One turn sends every row of this set to another row. A few are shown first. Where does it send the rows asked after them?
Lef: [ 12   7  -4 -30  -8 -38  15  21  17 -10  -7  -8  21  21]
somos: [ 32  -6 -23 -13   2  14  29   0  11 -20   3 -11   6   4]
gomon: [  7  11 -19 -14  14  -7 -13   9  36 -11  -1   4  -8 -26]
ralo: [  6 -33   7   6   6  12 -12 -15 -31   7 -15   9   1  27]
Geze: [ -3  18 -33  -8  16 -10 -26   3  11   5 -17   9 -19 -19]
Sezi: [ 20  18 -23   1  18  -4  15   4  11 -11   6 -28  25  27]
kogul: [-24   3 -14 -10  29  26   4  16  14  30 -11  10   1   6]
gifam: [-6 11 -4 -6  2 32 35 27 15 14  5 13 14  2]
pabin: [  4  27 -12  15 -10 -27 -25   5  16   2  -9  17 -10 -15]
boz: [ 22   1  -5   7  34  30  12  -4 -20   0 -14   3  -9   4]
Pev: [ -7   4 -14  -7 -21 -33 -24   2  27  20  22 -14   6   2]
baso: [ -4  -1 -16  -6 -15  31 -24   8   0  13   8  35 -10  -9]
livoz: [ 30 -11   9  -7   1  11  39   2  -9 -11   9 -15  10  13]
Fub: [ 14   8   0  25 -27   5 -22  -5   3   3  -6  21 -13 -18]
tero: [ 16 -28  -6 -14  29   9   4  -4 -14  -3 -20   2   7  35]
seb: [ 26  -9  -9 -31  16  -5  22  11   7 -14 -13  -7  18  31]
kozu: [-20  -1  24  -3 -36  -5 -17   1 -26   9  -8   8   0 -12]
dil: [-18   0   7   9  19   3 -22  -4 -38  15 -21  10 -10   1]
zipos: [  6  -7 -32   4  45   4   1  -9 -16  -5 -14  -2  -6  13]
regu: [  0  -6  11   2 -46   1  10   0 -34   4   1   5   2  -1]
Big: [ -4  24  -7 -11  -9 -50 -10  15  18  -2  -9   2   7   3]
Vofi: [-14  -1   2  -1   3  17   2   7 -44  -2  -5   8  26  34]
bigad: [ 23  15 -16  -3 -26  23   6   6   4  -4  -2  17 -12 -24]
Peve: [  4 -10  -2 -29 -34 -27  18   2   2 -10   7 -24  18   9]
mulo: [ 10 -19  12  22 -28  13 -16 -13 -23   6  -5  19  -5   2]
favel: [ -6  -6   1  -5 -23  35  -4  12 -30   4   4  30  12  11]
neku: [ 10   9   7 -12 -38   8  -5   9  15 -10   2   8  -1 -31]
livit: [-15  -3 -11 -16  30 -44 -14   1  14  -3  -1 -13   4   1]
Bikod: [-28   8  12   7 -16   0  35  21  -1   8  12   4  29  12]
zerim: [-13   0 -22  -7  -9  -5 -38   3  16  25  14  15 -10  -9]
Mazon: [-29  -1 -13 -21  -5 -48 -20   0  -2   6 -10 -11   5   2]
zolek: [ -4  -2  -8  16  -7  34   8  -7  37   4   9 -18  17  -9]
mune: [-25  10 -19  29  28  10  -3  -8  26   1   2  -9  15  -2]
gapaf: [ -4 -17  12 -18   0 -36  20   3  -7  -3  10 -25  19  21]
kav: [-47   6   1  23  11 -16   5   5   0   9   6  -6  28  10]
zer: [-44 -13   5 -12   6   7 -12   2   6  40  -8  -7  13  13]
Mos: [-22 -14  -1   6   7 -17  -7 -10 -47  12 -10  -1  -1  19]
dup: [ -1  13 -16   2  33   4   7   4 -24  -6  -7 -11  28  37]
veg: [ 15  11 -16  -6 -15 -23   5   3  27   3  22 -33  21  14]
bup: [-24 -18  12  -5 -32  18   3  -5  18  23   4 -19  21   4]

favel goes to Vofi
gifam goes to Bikod
Geze goes to bigad
And these:
livoz goes to gapaf
Fub goes to mulo

One turn sends every row of this set to another row. A few are shown first. Where does it send the rows asked after them?
Lamag: [ 14  -6 -36  15  -9  -5 -20   8   2  -3   9  33  18 -23  -5]
moniv: [ -1   0  15  11  29 -15   8   1  10  23 -17 -32  17   0   6]
Kiso: [ 11  11  35 -22  -1  17   1   3  -3 -10 -16  26  26  -6 -24]
medem: [  2   0 -30 -16  -8   9  -1  25 -42   3  21  17  12  -4  -5]
liv: [  1  21  10 -27  -9  17   5  29 -17 -28  17   8 -21   9  -6]
zes: [  9 -13 -32   5 -14   9 -17   4  -9   5   6  37  22 -26  -1]
Duraf: [ -9  -5  -7  27  -3  -4 -24   1  27   2   6 -20 -27  -5  18]
gar: [  4   8 -31 -10  -9  18   2  26 -36   4   9  20  22   2 -16]
lum: [ -4  11  13   7  22 -15   1 -12   2  21 -15 -37   8   5  15]
vulov: [ 11  -4   8  18   4  32  -1 -15  23   1  -3  29  24  -9   3]
Futip: [ -7  -3 -12  34  -5  -9 -16 -11   9   1  12 -26 -19  -6  22]
Kema: [  8  -9   8   4  -6  36  -1 -12  10   4  -9  36  25 -19   4]
Vazak: [  7   0 -31   6 -21  16 -17  11  -4  -4  -5  39  21 -21 -12]
fibaf: [ -6   4  14  -3   1 -26 -20  11   9 -21 -23 -25 -30 -13   8]
takap: [  2  16  17 -27 -18  23 -11  22 -18 -24  12  19 -11   8 -20]
dofa: [ 13  -5 -25   2 -17  -2 -29   9 -10  -2   7  36  21 -16 -21]
ful: [  1   3  -9   0  12 -46 -10  21   0   9 -14 -26   5 -17  -2]
fas: [-12   3   4  11  17   4   1  10   0  14  12 -40 -17  20  15]
tofas: [  7   6 -16 -13  -3  12  -5  21 -40   5  22  14  18  14 -22]
rer: [ -3   6 -28 -24 -12  11  -1  18 -42  10  14  15  18   2  -8]
Naniv: [ -1  -5  18  10  30 -14   3  -6   0  13 -28 -31  11   2   8]
sifit: [  5  18  21 -25  -9  26  10  15  -6 -16 -24  27  19 -11 -17]
Laki: [  0  -5   2   0 -12  38  -5 -18   7  10  -8  33  26 -10   3]
tepi: [ -5  11  22   7  -7 -22 -10  -3  19 -21 -13 -24 -24 -20  12]
gefuz: [-12  11  -1  11   9  -4 -10  -5  -2  12   7 -40 -20  15  22]
Magit: [ -4  18   9  -5  -2 -35 -20   4  11  -9 -19 -28 -20 -16  10]
rizam: [  1  -5 -12   5  15 -44 -17  12  -9   3 -22 -25   2 -15   3]
ratel: [  1  -5 -34  -4 -25   8 -22   1 -10   5   2  36  21 -24  -4]
sado: [  4   2   2   7  -8  45   1  -5   7   1 -11  34  26  -6  -6]
gure: [ -2  13   9 -35 -12  24   5  28 -30 -19  11  14 -11  -1  -4]
Tove: [  8   7 -31  -8   4  -1   3  28 -37   3  26   8  13   6  -8]
Vure: [  5   8  34 -29  -3  27  12   7  -3 -15 -17  25  13 -15  -4]
tegok: [ 11  17  38 -23   6  13  15   9   8 -19 -19  18  15 -11 -10]
ponu: [ -5   9  15  -3  -3 -28 -18  16  23 -15 -16 -21 -26 -18   5]
vizar: [-10  -3   0  12  19   0  -4   5 -14   7   2 -40 -18  20  16]
sonev: [ -7 -12  -5  29   3  -3 -27  -8  17  -3  -7 -21 -25  -2  20]
pasu: [ -9  17   7 -37 -22  29   0  18 -24 -15   8  15 -11   4  -4]
lala: [ -1  11  -6   1  13 -43 -12   2  -3  13 -17 -32   7 -12   8]
Viv: [ -2  19  -1 -24 -20  33   2  29 -24 -20   5  19  -8   5 -12]
rolep: [ -1   8  -8   3   2 -48  -7  12 -12  -4  -6 -30  -4 -20   3]
mim: [  1   1  12  20  19 -24   7 -13   6  13 -17 -29  20 -12   9]
bavup: [  9  -5   7  13  -7  37 -15 -14  10   3   3  34  23   0 -12]
Mabe: [  0  13  27 -34 -11  22   7   0  -3  -8 -23  25  20 -15  -8]
Zif: [ -7   7  -3  19  -5 -13 -28 -10  21  -1  -4 -26 -25  -7  22]
bobet: [ -9  11  14   9  14  -4  11   0 -12   4   8 -45 -12  13  15]

bobet goes to mim
Vazak goes to Viv
And these:
tofas goes to Kiso
Mabe goes to ratel
sonev goes to vizar
gefuz goes to lum
Kema goes to medem
vulov goes to Tove
ful goes to ponu

